+6.79, +7.42, +7.01, +3.28, +2.20, +1.61, +0.52, -0.86, -3.46, -4.52, -4.92
+0.41, +0.30, -1.10, +0.04, +2.33, +1.63, +2.06, +1.55, +1.95, +1.65, +0.70
=>
-4.92, -4.52, -3.46, -0.86, +0.52, +1.61, +2.20, +3.28, +7.01, +7.42, +6.79
+0.70, +1.65, +1.95, +1.55, +2.06, +1.63, +2.33, +0.04, -1.10, +0.30, +0.41

-1.73, +3.62, -2.68, +1.44, -1.07, -5.39, -2.45
-0.56, -0.28, -1.18, +0.48, -0.59, +0.43, -0.62
+1.86, +2.19, +0.93, +5.56, +3.08, -0.56, -1.33
-0.96, -0.61, -0.67, +0.62, -1.39, -1.24, +1.01
+1.74, +0.90, +0.15, +3.72, +1.90, -0.12, -0.84
-0.60, +7.94, +2.11, -4.93, -6.25, +1.43, +1.77
+1.68, +1.02, -0.01, +4.16, +1.91, -0.20, -0.80
-1.72, -0.49, +0.05, -1.20, +1.67, -0.47, +2.16
+0.34, -2.56, +0.08, +0.30, +0.47, +5.02, +0.83
+3.95, -3.59, -1.29, +1.64, +0.51, +3.41, +1.92
-0.11, -0.46, -0.27, +0.90, +0.98, -1.09, -1.96
-0.29, +2.24, +0.20, -1.59, -1.56, -0.29, +0.57
=>
-2.45, -5.39, -1.07, +1.44, -2.68, +3.62, -1.73
-0.62, +0.43, -0.59, +0.48, -1.18, -0.28, -0.56
-1.33, -0.56, +3.08, +5.56, +0.93, +2.19, +1.86
+1.01, -1.24, -1.39, +0.62, -0.67, -0.61, -0.96
-0.84, -0.12, +1.90, +3.72, +0.15, +0.90, +1.74
+1.77, +1.43, -6.25, -4.93, +2.11, +7.94, -0.60
-0.80, -0.20, +1.91, +4.16, -0.01, +1.02, +1.68
+2.16, -0.47, +1.67, -1.20, +0.05, -0.49, -1.72
+0.83, +5.02, +0.47, +0.30, +0.08, -2.56, +0.34
+1.92, +3.41, +0.51, +1.64, -1.29, -3.59, +3.95
-1.96, -1.09, +0.98, +0.90, -0.27, -0.46, -0.11
+0.57, -0.29, -1.56, -1.59, +0.20, +2.24, -0.29

+5.49, -7.38, -2.94, +0.18
-0.17, -3.94, -0.03, +0.50
=>
+0.18, -2.94, -7.38, +5.49
+0.50, -0.03, -3.94, -0.17

-1.05, -0.33, +3.22, +3.11
+2.09, -2.48, +1.28, +2.07
+3.65, -2.29, -1.28, +3.45
-6.77, +6.00, -2.34, -2.00
-2.48, +3.67, -2.60, -3.81
-0.65, +0.35, +0.97, +3.78
+1.77, -1.10, +2.40, +1.50
+1.68, +0.06, -0.64, +0.35
-1.84, +3.18, -4.41, -5.07
=>
+3.11, +3.22, -0.33, -1.05
+2.07, +1.28, -2.48, +2.09
+3.45, -1.28, -2.29, +3.65
-2.00, -2.34, +6.00, -6.77
-3.81, -2.60, +3.67, -2.48
+3.78, +0.97, +0.35, -0.65
+1.50, +2.40, -1.10, +1.77
+0.35, -0.64, +0.06, +1.68
-5.07, -4.41, +3.18, -1.84

-1.52, +2.33, -3.31, +2.50, +0.36, -3.84, +0.82, +0.65, +3.32, +3.86, -6.73, -6.62, -2.42, -0.97, +2.86, -2.35
+1.70, +1.77, -1.91, +0.00, -4.39, -3.91, +4.73, +2.51, -3.25, -2.70, +0.49, +2.15, -4.88, -4.63, -0.92, +4.18
-1.84, -0.44, -1.87, +3.18, -0.55, +0.12, +2.54, -3.24, +0.25, -2.22, +1.32, +1.55, +2.79, -0.63, -1.47, +2.97
-4.42, +5.06, +0.45, -4.42, -4.90, +3.37, -4.10, -2.93, +1.97, -4.86, -0.02, +3.94, +1.96, +0.59, -2.47, -0.77
=>
-2.35, +2.86, -0.97, -2.42, -6.62, -6.73, +3.86, +3.32, +0.65, +0.82, -3.84, +0.36, +2.50, -3.31, +2.33, -1.52
+4.18, -0.92, -4.63, -4.88, +2.15, +0.49, -2.70, -3.25, +2.51, +4.73, -3.91, -4.39, +0.00, -1.91, +1.77, +1.70
+2.97, -1.47, -0.63, +2.79, +1.55, +1.32, -2.22, +0.25, -3.24, +2.54, +0.12, -0.55, +3.18, -1.87, -0.44, -1.84
-0.77, -2.47, +0.59, +1.96, +3.94, -0.02, -4.86, +1.97, -2.93, -4.10, +3.37, -4.90, -4.42, +0.45, +5.06, -4.42

+8.49, -8.18, +0.00, -1.11, +0.00
+0.00, +0.00, -4.87, -3.13, -1.18
-3.38, +4.59, -3.98, +1.11, -2.81
+0.00, +1.62, -5.45, +4.62, +1.58
=>
+0.00, -1.11, +0.00, -8.18, +8.49
-1.18, -3.13, -4.87, +0.00, +0.00
-2.81, +1.11, -3.98, +4.59, -3.38
+1.58, +4.62, -5.45, +1.62, +0.00

-0.10, -1.54, +2.26, -2.05, -0.09, -0.32, -0.07, +0.84, +0.61, +1.91
-1.28, +3.54, +3.17, +8.58, +4.31, -0.01, +1.47, -0.79, -1.74, +1.34
+1.80, -0.68, +1.61, -4.86, -2.87, -0.45, +1.84, +2.39, -0.97, +1.46
+0.91, +2.82, -2.37, -0.12, +1.26, -2.58, +1.18, +1.69, -0.52, -0.78
+1.45, +2.85, -1.38, +1.81, -3.33, -1.55, -1.43, -1.52, +3.45, -1.85
+2.17, -2.40, -7.06, +1.06, +0.61, +1.32, -3.67, -2.74, +1.26, -2.17
-3.53, -1.48, +0.32, +3.49, +3.74, +4.65, +3.35, +0.06, +1.13, +0.13
-1.69, +1.38, +2.81, -0.21, -0.95, -0.12, +0.91, +0.99, -2.57, -0.10
=>
+1.91, +0.61, +0.84, -0.07, -0.32, -0.09, -2.05, +2.26, -1.54, -0.10
+1.34, -1.74, -0.79, +1.47, -0.01, +4.31, +8.58, +3.17, +3.54, -1.28
+1.46, -0.97, +2.39, +1.84, -0.45, -2.87, -4.86, +1.61, -0.68, +1.80
-0.78, -0.52, +1.69, +1.18, -2.58, +1.26, -0.12, -2.37, +2.82, +0.91
-1.85, +3.45, -1.52, -1.43, -1.55, -3.33, +1.81, -1.38, +2.85, +1.45
-2.17, +1.26, -2.74, -3.67, +1.32, +0.61, +1.06, -7.06, -2.40, +2.17
+0.13, +1.13, +0.06, +3.35, +4.65, +3.74, +3.49, +0.32, -1.48, -3.53
-0.10, -2.57, +0.99, +0.91, -0.12, -0.95, -0.21, +2.81, +1.38, -1.69
